Each row is where one point has got to under a steady rotation. How many ticks took it there?
The counts run from 0 to 757.
[ -5  -1  -3  10   1  -7   8 -16  15  13 -18  -4  14  16   2   3 -22  39
  -1   9   5   0   7   2  -3  -3   8 -15 -11  31  -2   7  -8 -36 -16  -8
  21  39  -3   1 -17   3 -16 -12  17 -16   7 -15 -22  18   1   4   7 -10
 -11   2   9  15 -12 -36   3   0  10  -7 -12  11 -16  -6   5  -8  -7   4
 -20   0 -36   3   2  -2]	663
[-15   1 -12 -10  18  -9  27  15 -10   9 -11 -36  16 -19  19  15   2   6
 -15  -9  21   7   3 -12  32  -5   3 -26  14  23 -30 -20 -10 -45  13  -4
   9  -3  18 -13  13 -14  -6  -5   4  -1  17   5 -10  18 -27  -6   2   9
 -21   1   8  -1 -16 -11  -6   3  -9  -4  -7  21 -20 -16 -21  12   0  -7
   1   1 -20  -3  -3  24]	474
[ -2 -11  -7  -6   8  -1  25  20  13  -8   2 -26   5 -15  41  21  -6  11
 -15 -14  10  16  -2  -4   4  31  31 -22  -4   8 -31 -23 -11 -26   1  -3
  25   3  16  -2 -13 -18   7 -11  -8  -2   8  -5 -15   5 -35  21   9  -8
   3 -25   4  -8 -11  -6  12   7 -15  -2   8  -5 -18 -18 -27 -13  13   9
 -11   2 -12  -9 -10   9]	492
[  3  -8  -8   5  -1 -10 -14   8  -1   9 -19 -28 -13   0   7   5   0  30
  15 -23  -8  16   9  -6  22  -7  11   7  -1  26   9 -14  -8  -4 -14  16
 -14  14  16 -22  26   1  12 -15  -7  19  -2 -15 -11   4  14 -10 -10  20
 -27 -17  -9  16  21  -7   6  21  -1  -9 -25  -2 -11   6 -26  -3  19 -18
   1   2  22 -12  -8  17]	737
[  4 -19  -8  27 -31 -17  -6 -14  -5   8  -1 -17  16   8  18   1   8   2
 -16 -38   7   6 -11 -11   1   9 -14 -22  -5  17 -10  -2 -15  -8 -10   4
  -1  21  23 -14 -20  -5  38 -33   0 -20  30 -10 -13   1 -10 -30 -13  -7
 -32 -23  12   4   8 -18  -8  -6 -12 -17  -4   5   9  -9 -15  -4  22 -18
  13  -2   3  11 -15  20]	537
[ 11 -23 -27  33   0 -21  18 -10  12  14 -10 -10 -10  10 -23  -1  -4  19
 -13  -4  -6   0 -15   9   1  17 -12 -10   1  12 -17 -12  -8 -30  10 -17
 -10   9   6 -33   9   9  13  -7   9 -16  17   8  -8   7  -4 -17   8 -20
 -17  16   4   1  -9 -19   6  23  11 -16 -31  12   7 -33  -8   0  -4 -11
  -5  16 -20  -5   8  19]	271
[ 29 -12 -21   2  23  -2  20  -1 -25  18   3 -24 -12  -1 -13  10  -3  16
 -17   8   5  16  -1  -4   5 -13 -21 -45  15  17 -17  -9  15   7  -2 -20
   0   5  -9  13  -2 -10 -24   7 -11  13   5   1   6  -7   7   7  23  -1
 -20 -21 -13   3 -17 -24  10   0  -5 -16 -17  -4 -25  13  14 -34   8   7
  -6  25  -7 -23   0  -8]	634
[-24  -9  -8 -24  20  -5   7   2   9  11 -24 -31   0  14   7  -1  -2  12
  -2  -8  -9   2  23  10  19 -13  28  13  -4  23 -19  -4 -10 -32  -6  14
   2  24   7 -25  35   2   8 -13 -12  13 -11  -7 -11  -2  10  -5  -6  19
 -27  -3 -11  12   1  -9   6  25  -6  -5 -21  -7 -18   3 -18 -15  -3 -11
 -15  11   0  10  13  12]	464
[  6   1  -5   9   7 -10  -2  21   4  15 -11 -14  22  23  20  10  -5  37
  -4  -1   0   8 -18 -12 -19  22 -10 -30   3  15  -1   9  11 -15  -9 -15
  18  16   8  18 -32 -14  -8 -21  -2 -10  -3 -21 -23   0  -4  -6  -4 -13
 -22  -6  -3  15 -12 -20  18  -3  12 -20 -13   2 -20 -11  -2  -3  21   7
 -16  -9 -25   6 -20   2]	359
[ 26   0  -7  20  13   6  29  -1  -4  -8  20  -9   0   4  16   3  -6  12
 -21 -12   6  13  15  10  -5  15  16 -31  -4   0 -31  -4   7 -40  -5 -17
  37  13   6   0  -4  -5   2 -16  -2  -3  10  11 -11  10 -38  35  13   5
  -3 -16  12 -17 -24   9  12   0 -20   7   3   0 -16 -14  -3 -15  12   2
  -5   6 -21   4 -13  -1]	498
[ -4   3  -8 -24  -2  -5  -6   7   7  21   7 -21 -11   5  -2 -13 -21  11
  15 -20  -2  -6   6  -9   6  -4  17  -3  -1  19 -11   8  16 -18 -13 -27
  25  24   5  -8   3  15   1 -22 -20   6  19 -21 -27  14   3  -3  -1   6
   0  -5  -1 -12   3 -26  -1  25   7 -26 -21 -15 -15 -19  -6 -27  24   8
   0   1  -2  -6  -6   4]	605
[ 31 -10  -9  11  19   1  20  13 -24   4  -4 -17  11  10   7  23  -6  20
 -10  10  -2  15  -2 -21 -13  -8 -21 -48  13  11 -16  -4  21  -3  -3  -8
 -10   7  12   2  -8 -34  -6  -3 -22  -1  -2 -13   8  -4   0 -13  17   4
 -35  -6  -4  14 -28 -15  19 -10   7  -5 -33   8 -16   5   9 -17   9   2
  -6   8 -19   2  -5   8]	361
[ 18 -16  -1  11   2  -2  -7 -22 -30   5   8 -13  13   2   0  -3   4   8
 -21 -28   3   4   7  -7   7 -11  -6 -25  -4  20  -6 -17 -11  -3   3   8
 -11  31  16 -10  -3  -3  35 -23  -5  -4  30  -9   8  -6  17 -23  -6  33
 -30 -17   7   6 -13 -18   2   4 -24 -21 -21   4   8  -2   7  -6  14 -16
  18   6   9  18  -1  18]	533
[ 24  -2  -9  -6  -1   1  31  -6 -17  -6   6 -37  -5  -4   2 -15  10  41
 -16 -11   5   8  35  16  -3 -20  -6  -4  -2  19  -3   3  17   8   0   8
  -1  20  -8   3   8   7 -15  -4 -17   1   3  15 -17   2  -7  17   8  18
 -19 -37  -9   0   8 -24   3  -9  -2   0  -8  -5 -12  15   8 -38  19   2
 -15  28  -6  -3  -5 -15]	39
[ 30  -3  -5  30   2 -13  25  -7   0  -6  15  -2 -18 -16  -6  -4 -19  34
  10 -14  -1  23  -2   4  -1  20  12   5 -21   9  -3 -19   6  -2 -15  -2
  12  15 -18  -1   1  12  13 -14  -4   3  13  10 -17  23 -14  11   4   1
  -4 -40  12   1  14 -19  14   2 -15  38 -13   1 -20  15 -17  -8   8  -3
 -29  21 -17  -4  -5  10]	707
[ 13 -14  -4   2 -10  -4  -6  15   4  12 -14 -22   4   0  22  39   4  24
   1  -2  -2   3   6 -19 -12  -4  16 -12  -8  25  -5  -5  17   3   2 -12
   9  21   6  -4 -19  -9 -10 -27 -20  -2   5 -38 -12  -2   1   0  -1   2
 -15 -28 -10  10   7 -13   9   1  -3 -11 -21 -16 -19  -3 -23 -45  17  -4
   3  -5  -8   1  -7 -18]	351
[ -9   2  -4  12 -18  -9  -4   3  -4  -3  -5 -27   2   7   7 -12   2  34
  10 -41  -1  12   1   5   8 -10  17  18  -9  17   7  -4  -1  -8 -18  13
  -3  25   7 -22  19  23  15 -28 -10   3  12  -6 -31  22   2  -9 -13  25
 -31 -16  -1  17  28 -15   0  10   2   1  -9  -4 -11   2 -29   4  20 -12
  -7  11   6  -4 -22  12]	732
[ 22 -15   2  15  19 -13   8 -28 -16  10  -7  -5   6 -11 -23  -8 -12   4
 -20   0   5  19   5  16  13   0 -14 -39  -1   8 -28 -30  -4   0  -3  -2
  -8  24   7   9   3 -14  28 -18  12   7  15  10  20 -13  10 -13  13  -9
 -33 -15   6   6 -19 -20  15  12 -30  -4 -20   6  -6   4   9 -25   0  -1
   0  15   3   7  20  19]	247
[ 14  -1 -21 -11   1   4  21   6 -13  19  17 -10  -1  -4   2  -8 -18  18
   8 -19  14   1  24 -12  11 -18   5 -23   4  21 -11   4  28 -10  -4 -33
  11  11  -2 -16   7   2  -7 -10 -26   9  21 -15 -24  16  -3   0  16  14
  15  -7   1 -24 -13 -11  -7  11   1 -20 -23 -15 -20 -13   5 -38  10  -2
   8   6  -6 -13 -16 -10]	611
[ -7 -10 -10 -12  15   4  31  24   3  -1  -7 -36  -3  11  36  20  -2   4
 -13 -14  -7   8   3 -21  10  20  11 -26  15  11 -23 -14 -11 -25   9   8
  10   2  17 -15  -2 -20  17  10  -8  -8   4  10  -8   4 -21   1   2   1
 -13 -23   6  -3   0 -14  14   5   2 -17   2  11 -11 -14 -21  -1  13  10
 -15  -4  -4 -14  -7  10]	487
[ 19  -9 -12  37   5   3  -4 -27 -19   4   2  -2 -10   8 -15   3  -3  10
 -21 -13  -8  13  12  11   8  -8 -15 -37  -3  14  -3  -4 -25 -15  -5   3
   6  15   8   1  -6   2  19  -1   9   2  16   2  11 -12   5  10  -2   8
  -6  -2   9  10 -27 -21  -1  23 -29 -30  -9  22   9   1   9   4  11 -11
  -7   2  -7   3  -9  22]	526
[ 19  -4 -20  16  34  14  30  -7   8   9   3   9  -1   2  -9   4  -8  28
   2  11 -11  15 -20  -3   5  35  -5 -14  -1   5   2 -14   2 -27 -11  -6
  17   2 -10   6 -14   6   9  -7   3 -22  12   4 -14   4  -9   8   6  -7
  -1  -9  13  10 -24 -25  27  -4   2   3  -8  10 -11  -5 -14  15   6   5
 -25  13 -30  -1 -14  24]	690
[ -4  -1  -3 -22   9  14  30   5 -27   6   5 -19   3   5   5  -4 -16 -11
  -7 -13  11  -9  20 -12  16 -30  18 -27   3  20 -40   2  -2 -28   2  -3
  13  25   6 -21  15 -10  17  -3  -8  25  12   4   6  11   4   3   5  30
 -12  -3  20   0 -36 -17  -3  13  -9 -14 -25  10 -12   5   1 -22  -2  -8
   3 -10   4  10  15   6]	197
[ 16   3 -13   4  -5   0 -14  -6  -6  11   0 -29 -27  17 -14   4  -8  37
  -4 -21 -12  -6  23  -2   8 -22   9 -23   0  30  18   8   3 -28 -12 -10
  17  25   2   1  -1  16 -13 -12 -14   9   6 -18 -13   4   1   9  -5  32
   0   4 -14   5  -6 -16   5  14  -6 -32 -23  -3 -12   0   7 -25  15  -4
  -4   5   5  -2 -13  -2]	331
[ 27  -5  -2  -7  56  16  21  -3 -10   3  10   4   7  -4   2  -6 -24  21
   3  11  -1  19  -6 -14   7  21  13 -19  -4  -1  -2 -36  15   0  -8   1
  -8  18   0   1   2  -1  16 -12 -20  -1  17  -4 -14  -2   2 -18   2  17
  -8 -24  17   8 -27 -21  44  -1  -2   3 -29  -6 -18  -1  -1 -10   5   6
 -13   6  -2   5   9  25]	692
[  2 -13 -26 -29  24   7  26   7   2  16  13 -32 -28   2  -4  -9   4   7
   4  -7 -16  -5  -6  -4  27  18 -10  -5  11  20   0  -1  17  -5   9  -1
   5  11  -7  -2  14  12  10   2 -13  -9  14  10 -15 -15  -5   9  -3   7
  -4 -22  -8   9   9 -39  31  19  14 -17 -12  -3  -6 -16  -8  -3  32  16
  -9  13  -1 -22 -13   3]	18
[ 10  -9 -12  19  -7   4  15  -7  -1   2  -7 -14  -6   3   6  30   6  34
   3   4  -4 -16  29   0 -16  -5  21  12 -11  38   6   2  12 -32   2   2
  -4  22  -4 -34   7   7  -6 -14   1 -13   3   1  -7  -3  -4   2  13  28
 -21 -19  -3  20 -21 -29   8   5   6  11 -25   3  -7  12  -5 -29   2 -25
  -3  10 -31  21   8  -3]	71
[ 20   1 -24 -14  26  16  17   0 -10   6  12 -27 -23   2 -14 -10  -5  31
  -3  -8  -3   5  27   8  11  -6  -3 -11   3  13  -3   3  21 -22  -7 -15
   6  10  -1   8  10   7 -11   2 -20  -9   2   3 -25  -5  -8  19  13  13
  14 -16 -17   2  -3 -13  25  13   1 -20 -14 -15 -14  -3  12 -29  12  21
  -8  25 -12 -22 -15  -8]	26
[  0   8 -14  -9   7 -22  -4   8   7  26  11 -29  11  -5  -3 -15 -11  22
  -2  -8  12  -8   0   8  20  39  -6   1   0   1  -4 -22   4 -37   5 -14
  12  18  11 -28 -18  10  18 -40 -10 -23  24  -7 -26  14 -22 -21   3  -3
   7   9   3  -2   4 -19  21   1   7  -2  -4 -11   5 -40 -17   4   7  -5
   1   0 -18   4 -14  13]	282
[-12  -4 -23 -10 -10 -17  24   7  -9  21   0 -35 -38  15 -13 -15  -3   2
   0 -31 -23 -16 -11 -11  16   6 -37  -4   7  15  -8   7 -24 -19  -8  -8
  20   0  -1 -25  -6  15  21   4 -11  10  16   4  -9   8  -5  -9  -6   3
  -2  -4  -5  -6  10 -45  -1  14  11 -27 -10  20  -5 -14  -3   4  18   0
 -17  -8   6 -12  -6   5]	595
[ 26   3   2  15   5 -16  15  27 -17   9 -10 -16  17  -2  32  17 -14  30
 -18   3  17  13  -8 -14 -20   9  -8 -24  -4  14 -11 -10  15  -2  -1 -17
   2  18  -1  -2 -36 -22  -5 -25 -15   4   3 -23 -14  18 -13  -9  11  -9
 -16 -11   3   5 -12 -27   4 -27   1   8 -10   7 -21   0  -8 -14   4  -2
 -14 -14 -28   6  -9  -8]	365
[  9  -9 -18 -20   5   0  17   3  -2  12 -16 -31 -11  13  12   3  11  21
 -11   4   0   0 -22 -12  -2  -1 -25 -31  10  25  -7   7   4   5 -11  -3
   7   7   0  18  -2   9  -4  -1   0 -10   5   2 -23  -8   7  13   0 -14
 -14 -18 -15   2   7 -34  18   5   9 -40  -9   3 -17  -7   0 -22  27  26
 -12  15  -6 -22 -14 -11]	627
[ 15 -30 -11  21  18   2  27 -10   2   0 -10  -7 -12  11   5  38   0  26
 -20   7 -11  -1   5 -19  -7   6   6 -25   7  19 -14 -14   1 -23   9   0
 -14   5  10 -17   7  -1   1   8  -1 -26  16   5  -2   2  -5 -16   8  15
 -39 -13   6   6 -31 -31  16   8  12  -7 -31  14  -2  -6  -4  -8  -3  -9
 -20   9 -25   3  14  18]	75
[  4  -2 -14  11  -2  -5 -11  12 -21  21   7  -4  18 -16   9 -14   0  22
  10 -27  15  18 -10 -10   8 -21  18   2  -9  10  -5  -4  14  -7 -14  -7
  13  21  11 -16  18  -3  11 -40 -11  11  21 -24 -26  25  -2 -20 -13   8
 -21  -3   2   4  13  -3 -11   3 -11   5 -22 -21 -17  -6 -26   1  17 -14
  12   8   7   1 -28  14]	142
[  6  -7 -14 -20  38 -13  20   0 -11  10 -18 -20  -9  -6 -11 -16  -7  17
  -5  -9  -2  34 -14   1  25   3  -8 -22  -1  11 -16 -24  -3   8  -8   2
   0   5   7  10  20  -7   8   7  -4  13 -14   2  -1  -6  17  -7   5 -14
 -28 -25 -11  16  17 -11  13  15 -14   0 -17  -5 -18  19 -20   1  20   7
 -13  25   6 -22 -11  18]	437
[  2 -16 -24  38  -4 -12  21   0 -10   5 -11 -20 -25   7 -14   8  11  26
   0 -23 -14  14  -2  -6  11  -1 -10  -1   8  18   1   0 -15 -12  -1  13
  -3  -2   1 -21  27  17   7   5  -2  -6   4  15  -5  -4   6   2 -16  14
 -33 -13  -9  18  18 -14  -1  15   6 -12 -18   7  -8  -3 -19  21  15 -20
 -11  19 -11 -18 -21  28]	735
[  5  -4  -8  18 -25 -15  19 -15  -2   1  -8 -23   0 -16  14  28   2  30
 -18   2  15  -6  23  -7   0 -12   6  -6  -1  37   6  -5   1 -20   5  -8
   3  21  -4 -23  -9   0 -12 -19   7 -15  15  -2 -14  23  -2   3  15   7
 -21  -5   2  12 -16 -21 -17 -10  -2  16  -8  16  -7   6  -9 -28  -6 -26
 -14   1 -34   9   3  -3]	66
[  7  -3  -9 -13  39  -8   7  37 -18  10 -11 -27   9  24   8 -16  -9   6
  -9 -10  -4  20  -2  -4  -5  -4 -15 -20   8  10 -36 -14  -5  -9 -16  -4
   4  -1  18  -2  15 -22   9 -10 -10  21 -24 -11   4 -10  -6  -7  -9  -6
 -32  -2 -27  14   8  -5  24  17  -6 -15 -13  -6 -21   0 -15   8  17   6
  -8   7   6  -6 -14   9]	164
[ 27   1  -8 -13  -9 -17  25   1 -13  17  -4 -21  20 -14  11  -3   1  23
 -15   3  20  16  -5  -4  -3 -11   4 -36  -2  18 -24  -3  22  10  -2 -18
  22  21  -1  17 -15  -6 -24 -16  -2   3  12  -1  -5  15  -1   8  11 -16
 -23 -14  -7  -1  -9 -21  -4 -20  -5  -1  -8  -9 -23  -5   3 -27   6   9
  -4  18 -19  -4 -11 -15]	638
[ -2  -6 -18   8 -18 -14  36  23 -11  -1  -1 -28 -14  13  -1  -5  -5   7
  -7 -17   2  -3  21  17 -21 -15   0   6 -15  19 -38  20 -10 -26  -9   2
  25  16  -8 -29  -1 -11   4 -13   1  22 -14  15  -5  19 -18  20   1   4
  -2 -17 -13  -6  18  -7  -5   4 -19  14  -8   2 -18   4 -16 -12   0  -4
 -18   1  -9   7   2 -15]	180
[  2 -15 -11  27  -3 -27  18 -20  -4  15 -16 -20   3   7 -21 -18   3  26
 -15  -4   7   3  -3  18  11  14 -36 -17  -5  18  -6  -5 -27 -28  -9  -2
   3  18   1 -17 -18   9  30 -18  19 -20  14  17 -14   8 -11 -14   2 -16
 -20  -9   6  19  -1 -30 -12   3  -7 -14  -3  21   8  -2   7  13  -7  -6
  -1   3 -22   3  -7  11]	258
[ 30  11   0  -6   2 -25  31  -6 -24  -1   7 -40 -24 -12  -8 -24 -14  18
 -14 -14 -16   8  13  -2  18  -2 -11 -14  11   6  -6 -19   3  -2  -1  -3
  -6   5   1 -15  -1   0   0  -7 -35  24  17   7   0   8 -14  -2   9  40
  -2 -15  -9  -9  -5 -13   8  -3   1 -12 -13   3 -11   1   9 -22  10   2
 -11   4   5 -10   0  16]	311
[ -2 -25 -20 -21  15  25  16   6   6   5  10   0   4   8  24  15  -4 -11
  -5 -19   3   5 -21 -26   7  14   7 -32   4   9 -31  -4  -4 -25   0  -2
  26  15  13  11  -5  -3  16   0   5 -15  21   2 -13 -10  -2   1  -7 -13
 -13 -36  19   8  -8 -33   5  13 -20 -32  -5  10  -4 -13 -15  -9  27  11
   4  -5   3  -6  -5   5]	214
[ 29  -9 -14  30 -11  -1  -7 -20 -24  -3   6  -2   9   3  -9  -4   5   9
  -7 -27   8  -2  27   9  -2 -18  -3  -8 -12  23  -5  -7  -2  -6   1   2
 -10  27   8 -26   6  -3  32 -18  -9  -9  26  -6   3  -7   0 -17   3  26
 -13 -13   6   9 -19 -14  -8   9 -26  -8 -21  -1   9   0   6 -26  11 -25
  25   3   6  18   0  12]	534
[  5   8 -19   6  26   0   2   0  -5  11 -13 -14  -3   8 -23 -27 -12  38
   9  -5  12  25  15  24  17  -6   0  -1 -19  16 -11  -5   1 -17 -15   0
  30  29  -4  11  11   1  -5 -21  -6   5 -15  -1 -21   3  -8   9   0 -16
  -4 -14 -21  19  17  -2  14  10 -17  11  -9 -18 -31  16 -20  -3  13   5
 -20  39  -4 -11 -15  -7]	440
